(in the rows, 128 means zero)
The rows of T fall into 4 groups, which share some directions, and each row is roughly a mix of its group's hidden directions.
T, 163 rows:
[[ 89  88 133 149 130 129  67 129 126 128 117]
 [122 128 129 179 152  72 145 108 142 126 143]
 [123 143 168 116 129 130 156 132 110  85 178]
 [115  80  99 159 109 103  84 119 121 136 122]
 [135 117 143 125 119  88 161 175 146  88 141]
 [106 138 113  75 178 149 116 145 125 148 125]
 [ 93 128 173 121  90 146 119 157 117  93 139]
 [128 158 146 178 147 130 144 119 173 151 105]
 [ 70 105 112 153 168 120 138 130 102 138 119]
 [156 131 117  77  91 150  97 151 137 114 147]
 [143  82 115 139 104 119 113 104 118  74 148]
 [130 147 139 142 159  85 152 153 145 111 175]
 [150 129 150 112  67 143 125 146 152 136  92]
 [123 163 104 138  79 141 127 144 120 160 167]
 [116 131 127  79 120 185 133 160 112 141 119]
 [117 118  91 175 112 107 137  95 117  92 148]
 [124 160 148 136 107  99 154 154 165  92 152]
 [162  93 157 127 138 114 161 173 150 123 146]
 [116 156 143 102 156 145 133 163 141 177 101]
 [122 155 114 153 120  65 117  95 118 153 127]
 [125 156 115 167 133  95 130 105 152 140  77]
 [169 171 128 158 138 138 134 112 162 104  99]
 [155 111 107 151 171 128 112 106 122 138  76]
 [114 101 137 132 169 151 100 162  86 121 108]
 [152 144 115 110 109 112 154 110 193 131 145]
 [113 135 174 122 109 131 105 183 106 104 119]
 [120 139 127 134 147 124 148 120 160 142  56]
 [100 116 119 135 188 110 162  97 120 111 134]
 [153 188 146 167 115 104 139 110 121 131 118]
 [144 130 104 143 144 133  70 150  92 101 143]
 [111 102 168 138 162 120 106 157 101 142  93]
 [112 130 136 165 173 134 146 134 179 154 121]
 [ 82 127 150 169 138 113 130 116  87 148 104]
 [118 127 167 125 115 152 192 111 108 114 137]
 [ 97 147 153 102  90 130 139 145 131 121 182]
 [163 159 140 128 145 159 121 141  69 138 137]
 [144  93  67 131 104 107 106 117 113 146 127]
 [145 133 119 187 119 111 130 107 137 170  97]
 [160 129 146 136  72 105 116 136 171 121 112]
 [132 102 124 165 194 125 123 131 147 113 149]
 [139 169 154 107 106 165 127 163  92 142 121]
 [123 143 156  78 124 131 144 138 155 180 134]
 [130 105 108 160 126 131 107 118  80  77 133]
 [ 96 128 108  90 120 109 166 128 112 166  96]
 [163 139 151 124 128 123 150 170  95  81 129]
 [141  92  74 147 123  95 110 111 140 150 108]
 [180 170 126 115 133 127 169 155 111 132 131]
 [169  98 151 124 127 131  94 171 162 124 119]
 [140 145 149 147 180 110 139 128 133 111 180]
 [153 101 115  87 112 155  89 160 131 106 115]
 [142  84 100 179 127 119 119 104 127 115  97]
 [ 94  74 146 118 113 113 106 137  84 134 130]
 [110 153  88 105  98  88 114 128 109 164 130]
 [167 150 131 161 120  93 106 127  85 113 151]
 [146 103 131 115  90 124 135 178 170 107 119]
 [144 113 140 135 128 148  80 148 109 102 179]
 [171 166 115 111 132 123 186 132 139 134 133]
 [136 136 133 165 104 119 116 101 137 115 193]
 [153 149 141 164 138 117 101 109 170 105 164]
 [139 129  86 103 127  84  85 155 121 145 136]
 [170 150 150 150 127 114 132 167  80 120 140]
 [136  85 103 183 122 126 112 102 124 120  99]
 [118 171 140  71 140 137 142 140 145 154 150]
 [105 144 130 168 102 128 129 135 169 176 145]
 [138 149 159 163 151 120  75 122 161 131 140]
 [116 134  82 111 105  90 168 121 105 138 104]
 [109  83 165 145  97 172 113 136 137 127 141]
 [141  76 147  92 171 139 123 139 142 113 149]
 [134 131 147 174  97 112  99 116  99 132 171]
 [148 131 138 152 132 140 121  69 124 179 135]
 [112  79 163 143  92 169 119 142 120 130 130]
 [110 136 104  92 183 164 123 141 133 134 102]
 [151  97 156 149  77 125 126 135 109 105 163]
 [162 146 152 114 146 143 132 163  92 102  90]
 [140 175 143 178  98 140 118 135 141 152 106]
 [113 134 127 122 165 126 126  95 171 161  86]
 [146 117 141 166 128 164  88 135 101 101 159]
 [131 168 139 126 127 135 106 157 171  82 147]
 [127 133 162 135 104 103 186 154 148 106 138]
 [120 155 156 124 170 150 163  85 146 125 144]
 [153 142 168  79  88 106 131 111 121 141 134]
 [166 126 124 142 181 119 110 117  79 127 139]
 [136 140  90  94 136 132  63 144 119 128 132]
 [130 150 159 145 162 119  75 128 168 140 128]
 [124 143 102 131 126 147  89  89 121 183 117]
 [186 151 145 100  90 133 115 133 156 121 126]
 [108  87  78 125 115 119 111  87 146 141 141]
 [172 168 143 154 139 126 157 123  92 141 152]
 [131 109 115 100  92 168  98 134 123 135  80]
 [129  97 140 111 188 149 134 141 169 129 122]
 [122 134 137  81 169 130 132 150 143 148  81]
 [ 89 148  98  96 164 125  97 127 141 156 147]
 [167 111 162 167  86 114 134 127 131  97 135]
 [108 146 126 148 164  98 140  97  88 166 130]
 [124  86 144  94 179 140 118 163 125 134 139]
 [115 147 114 147 160 123 114 120 166 138  68]
 [129 122 159 120 156 144  66 152 152 128 145]
 [105 109 166 173 135 101 114 126  99 135  93]
 [105 141 117 185 131 118 155  98 167 138 127]
 [133 150 109 149 148  79  97  92 112 150 146]
 [112 131 138 138 173 104 120 179 103 158 114]
 [113 152 132 145 179 134 118  85  87 135 136]
 [ 82 137 142  91  87 135 136 128 146 125 168]
 [150  85 137 145 163 146 113 139 148  79 130]
 [ 80  97 111 109 128 134 114  98 177 128 119]
 [131 124  97 129  95 121 189 113  92 122 120]
 [ 74 106 106 154 170 119 149 119 111 133 142]
 [132 107 110 109 120 106 142 123  90 192 124]
 [133  97 142 108 185 170 130 131 156 118 129]
 [143  99 134 173 164  98 129 109 142  92 146]
 [ 96 157  93 112 175 156 138 109 123 153 127]
 [138 116 128 142 188 131 120 100 106 107 169]
 [127 171 109 136 143  90 127  96 170 135 155]
 [134 132 115 162 102  62 116 113 154 129 121]
 [146 118 153 148 148 151 121 138 169 108  74]
 [123 109 138 157 143 130 144  88 183 112 100]
 [ 93  91 146 152 138 134  81 144 140 111  98]
 [136 106 142 113  90 182 126 120 126 134  83]
 [150 130 173 165 120 121 139 112 179 120 106]
 [115 142  92  94 144 114 168 128 109 146  85]
 [175 145 121 112 127 126 141 122 193 116 138]
 [124  82 127  92 180 103 137 134 143 111 124]
 [ 78 114  98  88 139 154 136 137 117 157 108]
 [103 167 105 120  97  88 121 164 155 125 125]
 [128  78 136  99 174 143 133 127 167 115 129]
 [141 132 105 126 163 108 144  64 135 153 138]
 [ 94 111 142  94 128 156 128 144  83 167 139]
 [125 106 152 134 184 147 135 135 178 140 116]
 [144 120 135 120  62 128 123 144 162 125  93]
 [ 98 129 129  71 166 143 119 149 129 161 118]
 [125 100 174 112 165 177 119 116 116 123 121]
 [167 138 129 132  98 165  94 139 139 103  89]
 [124 110 174 168 147  86 118 130 108 130 100]
 [126 132 139 172  92 118 113 106 104 134 179]
 [124 103 124 127 110 180 112  95 113 141  82]
 [125 144 140  95  85 118 135 174 112 115 166]
 [180 134 155  89  85 129 113 128 145 121 133]
 [149 130 113  81  97 146  81 156 131 114 120]
 [ 89 103 157 150 111 122  90 170 140 109 127]
 [141 128 133 105  73 152 130  79 131 107 143]
 [129 121 102 131 185 132 120  83 150 157 127]
 [163 177 141 144 120 147 174 152 128 142 132]
 [112 165 119  93  71 127 128 129 113 154 111]
 [110 125 145 127  84 139  97 187 110 120 130]
 [124 104  86 112 149 136  89 114  92 161 114]
 [167 169 128 105 135 121 185 143 141 126 123]
 [164 178 134 149 124 155 162 134 113 159 137]
 [128 105 117  99  95 168 107 142 122 140  78]
 [ 97 147 151 161 139 122 176 106 118 162 113]
 [126 166 167 145 107 148 162 163 154 128 115]
 [125 175 130 135  75 118 142  88 109 135 124]
 [169 129 128 128 102 167  97 129 147  94  95]
 [115 148  94 108 144 133 135 104 153 121 189]
 [ 90 144 179 141  94 134 145 148 154 111 142]
 [107 109 136 147  87 129  86 160  98 123 157]
 [108  83 165 147 101 174 112 139 128 132 125]
 [134 157 132 186 120  98 129  92 154 135 114]
 [119 163 116  94  79 115 121 132 111 168 111]
 [150 172 154 148 142 141 118 158 111 171 107]
 [102 104 135 147 189 112 123 164 109 141 120]
 [ 91 127 111 128 101 149 104  95 146 179 125]
 [132 169 114 103  99 116  95 162 161 110 144]
 [160 139 144 194 108 108 124 111 120 112 115]]

Each list below has three rows that fit no group; the rest each fit one group, if only roughly. Name those rows in the order they come.
    K515: [118 110 146 105 181 147 159 165 154 131 125]
    K582: [ 88 111 127 104 144 167 119  94 167 110 118]
    K557: [123 159 157 167 124 132 127 114 159 156  82]
    K516: [ 97 122 111 104 174  90 155 121  94 124 132]
    K512: [122 136 133 151  63  97 113 115  97 127 111]
    K141: [123  81 161 112 105 161 117 153 136 108 159]
    K15: [ 95 171 110 114 140 108 152 116  81 146 116]
    K585: [176  97  90 129 130 121 114  84 134 147 112]
    K716: [155 121 119  99  71 100 113 157 148 126 110]
    K731: [127 180  92 140 157  94 127 106 110 146 119]
    K521: [113 166  88 132 137  95 127 110  86 151 148]
    K4: [131 103 110 106 126 173 151 149  78 106 138]
    K542: [130 146 129 132  57 118 129 137 103  92 132]
  K515 K585 K542
    K227: [103 120 136 168 102 128 167 131 153 146  83]
    K598: [131 151 123 169 145 111 113 139  77 107  93]
    K739: [124  62 149 140 122  96 129 109 148 102 130]
    K301: [140 136 171 167 124  93  99 110 165 138 129]
    K987: [125 100 167 151 156  79 120 152 101 132 124]
    K866: [176 164 120 146 166 115 114 114 142  98 147]
    K856: [130 116 137 102  98 128 140 186  83 133 134]
    K640: [182 134 105 126  98 135 139  83 150 131 148]
    K550: [130 123  77 171  99 111 144 110 104 103 126]
    K210: [107 119 177 166 100 121 162 125 117 124 159]
    K972: [133 139 167 132 104 175 136 124 160  89 107]
  K856 K640 K210
    K325: [174 132 123  98 123 136 148 150 166  88 147]
    K694: [172 147 144 156 160 152 134 135  96 129  90]
    K831: [122 132 141 196 106 119 130 121 156 145  98]
    K814: [150 152 138 154 140 108 139 159  66 131 138]
    K632: [137 175 146  84 128 130 167 159 143 130 113]
    K630: [149 155  96 158 125  83 141 150  88 138 125]
    K604: [109 122 149 148 174 154 170 102 101 143 136]
    K394: [143 110 138 174 173 101 141 139 160 124 152]
    K399: [153 142 156 144 105 167 100 145 142 123  81]
    K347: [113 134 112 119  87  67 158 117 113 141 127]
  K325 K814 K630
    K693: [134 142 121 107 179 142  85 155  94 132 119]
    K922: [121 157 110 156 149 161 141  88 119 132 173]
    K877: [163 126 122  96 156 137  91 141 119 109 177]
    K137: [ 82 121 150 127 153 120 142 140  86 172 137]
    K116: [124 173 141 116 154 155 111 122 129 179 101]
    K469: [123 136 196 115 145 145 107 153 156 117 129]
    K759: [109 136 170  97 117 158 104 161  94 107 131]
    K583: [173 133 107 133 123 110 133 134  70 126 162]
    K932: [161 173 154 146 101 106 120 151 142 163 123]
    K733: [156 167 108 129 138 117 151 131 191 135 131]
    K192: [ 94 108 132  98  78 126 105 167 135 108 122]
    K178: [163 129 121 145  72 116 142 134 168 114 106]
    K664: [130 107 145 119 165 120 144 108 168 167  90]
    K48: [134  76 138 128  68 127 129 142 142 105 140]
  K469 K178 K664
    K642: [104 164 166 129 120 152 156 148 174 136 117]
    K217: [ 98  90  95  98 120 104  99 131 161 128 106]
    K717: [124 108  98 121 124 113 155 104 174 125 177]
    K933: [ 99 138 143 158 163 143 107 100  84 141 152]
    K440: [114  98 164 124 109 166 121 175 134 103 146]
    K480: [126 127  95 130 155  71 128 122 111 136 172]
    K702: [134 136  88 102 116 102 182 117 159 117 117]
    K738: [164 110  96 127 136 121 114 116  68 133 156]
    K91: [202 125 107 114 151 115 114 113 132 136 116]
    K73: [ 94  96 101 103 118 108 111  89 132 115 166]
    K990: [110 119 152 128 165 177 161 109 100 147 120]
    K214: [139  78 156 170 115 129 163 128 150 120 109]
    K565: [137  90 159 129 130 169 133 142 170 104 103]
  K933 K440 K91
    K619: [143 151 151 114  59 117 133 116 123 141 101]
    K191: [153 121 184 114 164 154 110 151 152 125 130]
    K828: [115 135 122 116 177 168 142 119 158 138  86]
    K391: [ 69 121 134 122 142 107 156 147 119 134 172]
    K882: [145 125 113 155 157 136 110 138 139 155  65]
    K53: [ 89 171 118 137  90 122 151 105 140 152 101]
    K121: [116  93 112 109 155 142  74 110  96 116 117]
    K901: [105 115 110  99 140 162 168 131 123 147  80]
    K711: [133 105 111 117 135 127  64 123 112 104 167]
    K333: [103 158 121 124  84 105 110 142 128 106 176]
  K391 K711 K333
    K674: [109 148  96 109 125  84 121 124  91 163 154]
    K868: [163 118 190 148 123 121 105 144 157 119 131]
    K64: [144 177 172 144 126 162 149 128  98 131 138]
    K280: [137  79 166 118 102 158 124 153 153 108 140]
    K5: [119 126 165 180 111 160 167 131 107 127 136]
    K455: [154 117 129 141 158 133 129  61 160 133 132]
    K269: [168 126 144 162 122 121 138 126 166  81 104]
    K346: [154 138 141  94  72 127 155 137 123 165 124]
    K456: [126 186 132  99 169 126 143 131 153 134 154]
    K366: [138 112  89 121 104 114 148 102 173 116 167]
    K29: [154 172 161 156 149 118 142 106 135 108  92]
    K861: [112 116 149 155 178 154 164 102 106 142 131]
    K822: [114 115 108 100 158 185 116 155 100 125 132]
  K5 K455 K456
    K574: [112 134 100 116 122 143  98  96 184 110 104]
    K721: [133 156 154  84 136 163 136 163 110  95 120]
    K753: [150 143  97 132  80 125 121  95 124  80 130]
    K665: [132 112 110  96 143 175  94 167 118 132 104]
    K857: [143 109 106  87 146 149 109 143  84 108  97]
    K203: [106 118 152 132 107 128 129 174  85 139  86]
    K135: [133 151  88  98 143 104 170 121 161 126 102]
    K951: [137 142  99 120 114  96 145 132  60 135 132]
    K329: [120 124 119 109 125 109 163 112 182 152 167]
    K511: [129 151 135 146 102  62 147 101 145 138 123]
    K696: [129 121 155 162 179 109 140 104 131 102 163]
    K152: [133 170  94 132  86 120 100 101 103 141 111]
  K574 K203 K152
    K201: [112  88 149 104 127 137 135 143 105 107 186]
    K42: [ 96 102  95  91 126 141  81 104 133 146 123]
    K390: [124 102 116 117 115 134  70 161 128 106 164]
    K764: [ 78 141 164 131 111 176 112 142 140 119 145]
    K9: [135 167 109 107 125 148 171 149  82 128 145]
    K587: [142 152 114  86 141 123 104 139  90 131 177]
    K497: [147 140 103  96 139 139  69 119 126 103 158]
    K993: [137 147 143 136 112  73 151 108 172 139 109]
    K728: [ 82  92 171 139 121 164 135 143 113 112 124]
    K260: [117 118 148 133  89 116 137 181 130  97 164]
  K201 K9 K728
    K923: [157 131 142 101  98 154  89 159 102 121  99]
    K852: [114 128 106 114  87  80 161 121  99 151 124]
    K19: [105 131 165 155 109 150  91 143  84 115 144]
    K149: [163 141 105 174 144 116 103 111 165 151 112]
    K143: [146 115 142 114 155 157 148 139 182  99 101]
    K355: [113 137 175 178 129 103 147 137 158 110 114]
    K981: [117 138 123  72 133 138  78 144 140 111 156]
    K543: [138 147 171 136 147 146 147 147  99  89 164]
    K952: [145 129 127 147 194 153 121  93 105 129 128]
    K777: [133 148 143  98  71 136 146 140 138 171 114]
    K840: [157  76 142 173 142 133 112 106 112 109 139]
    K165: [153 147 108  98  96 112 119 114 102  92  87]
    K937: [112 189 110 103 115 113  99 123 113 158 141]
    K160: [173 170  92 146 126 139 125 129 131  86 115]
  K149 K981 K840
    K60: [120 105 172 146 106 106 160 170 130 104 145]
    K789: [104  95  88 125 105 127 104 123 167 153  98]
    K420: [108  89  98 116 161 166 102 155 122 113 111]
    K691: [155 129 136 104  60 110 139 145 135 144 110]
    K33: [124 151 120 128 191 115 149 101 150 105 151]
    K92: [124 134 151 104 177 140 116 124 154 132  73]
    K926: [109  95 124 168  90 106  86 153 121 127 122]
    K427: [157 157 112 135 144  97 165  92 126 157 154]
    K388: [121  95 126 113 135 162  75 164 119 110 147]
    K770: [139 132 120 110  82 134 120 188  94 128 130]
    K559: [170  98 163 142 119 156 125 149 139  84 120]
    K522: [128 107 106 158 171 136 133 114 120 145  72]
  K60 K33 K522
    K437: [120 132 111 141  59 169 110 117 137 131 131]
    K105: [136  98 126  75 177 134 109 138 135 152 137]
    K695: [ 77 125 149 117  88 161 116 137 138 115 160]
    K445: [123 160 141  91 187 144 130 123 151 145 143]
    K966: [139 102 143 104 157 194 139 144 128 114 130]
    K914: [147 151 102  90 110 129  87 159 148 103 147]
    K548: [112 119 137 130 196 128 153 138 168 137 123]
    K945: [134 140 132  86 109 132  76 145 137 107 168]
    K854: [138 169 155 124 145 157 115 168 118 157  94]
    K563: [152 165 150 144 105  97 153  86 122 136 155]
    K459: [110 141 145 135  93 118 147 153 125 122 193]
    K272: [178 133 106 123 100 128  97  97 161 105 121]
  K105 K945 K272
    K837: [149 162 134 160 124 148 151 142 154  74 133]
    K963: [146 163 129 140 104 107 191 129 146 133 148]
    K556: [157 136  89 129 118 120 144 107 188 105 136]
    K885: [157 122 149 155 154 157 100 136 163  92 105]
    K98: [172 157 144 129 152  97 136 113 153 111 169]
    K211: [112 133 107 200 114 115 131  99 120 111 127]
    K314: [111 106 180 161 146 151  97 143 140 111 148]
    K790: [119 128  95 102 100 118 119 127 163 159  78]
    K485: [ 96 167 144 141  98 120 139 142 128 114 183]
    K673: [148 157 171 147 165 118 141  90 118 116 103]
  K837 K314 K485
    K81: [101 114 130 116  84  90 134 120 140 108 176]
    K744: [155 158 172 161 159 121 133 162 105 123 122]
    K571: [120 119 122 148 180 110 142 141 129 138 186]
    K675: [133  73 159 142  94 149 120 141 157 105 120]
    K300: [133 127 168 144 102 135 140 165 100  79 139]
    K635: [109 140 142  92  90 151 172 135 155 155 121]
    K11: [152 137 112 111  88 135 125 178  83 126 132]
    K954: [ 80  97 150 124 123 141 122 152  79 108 137]
    K983: [162 160  79 132 146 101 139 106 159 126 111]
    K661: [122 110  66 106 109 114 121 126 118  96 161]
  K635 K954 K983
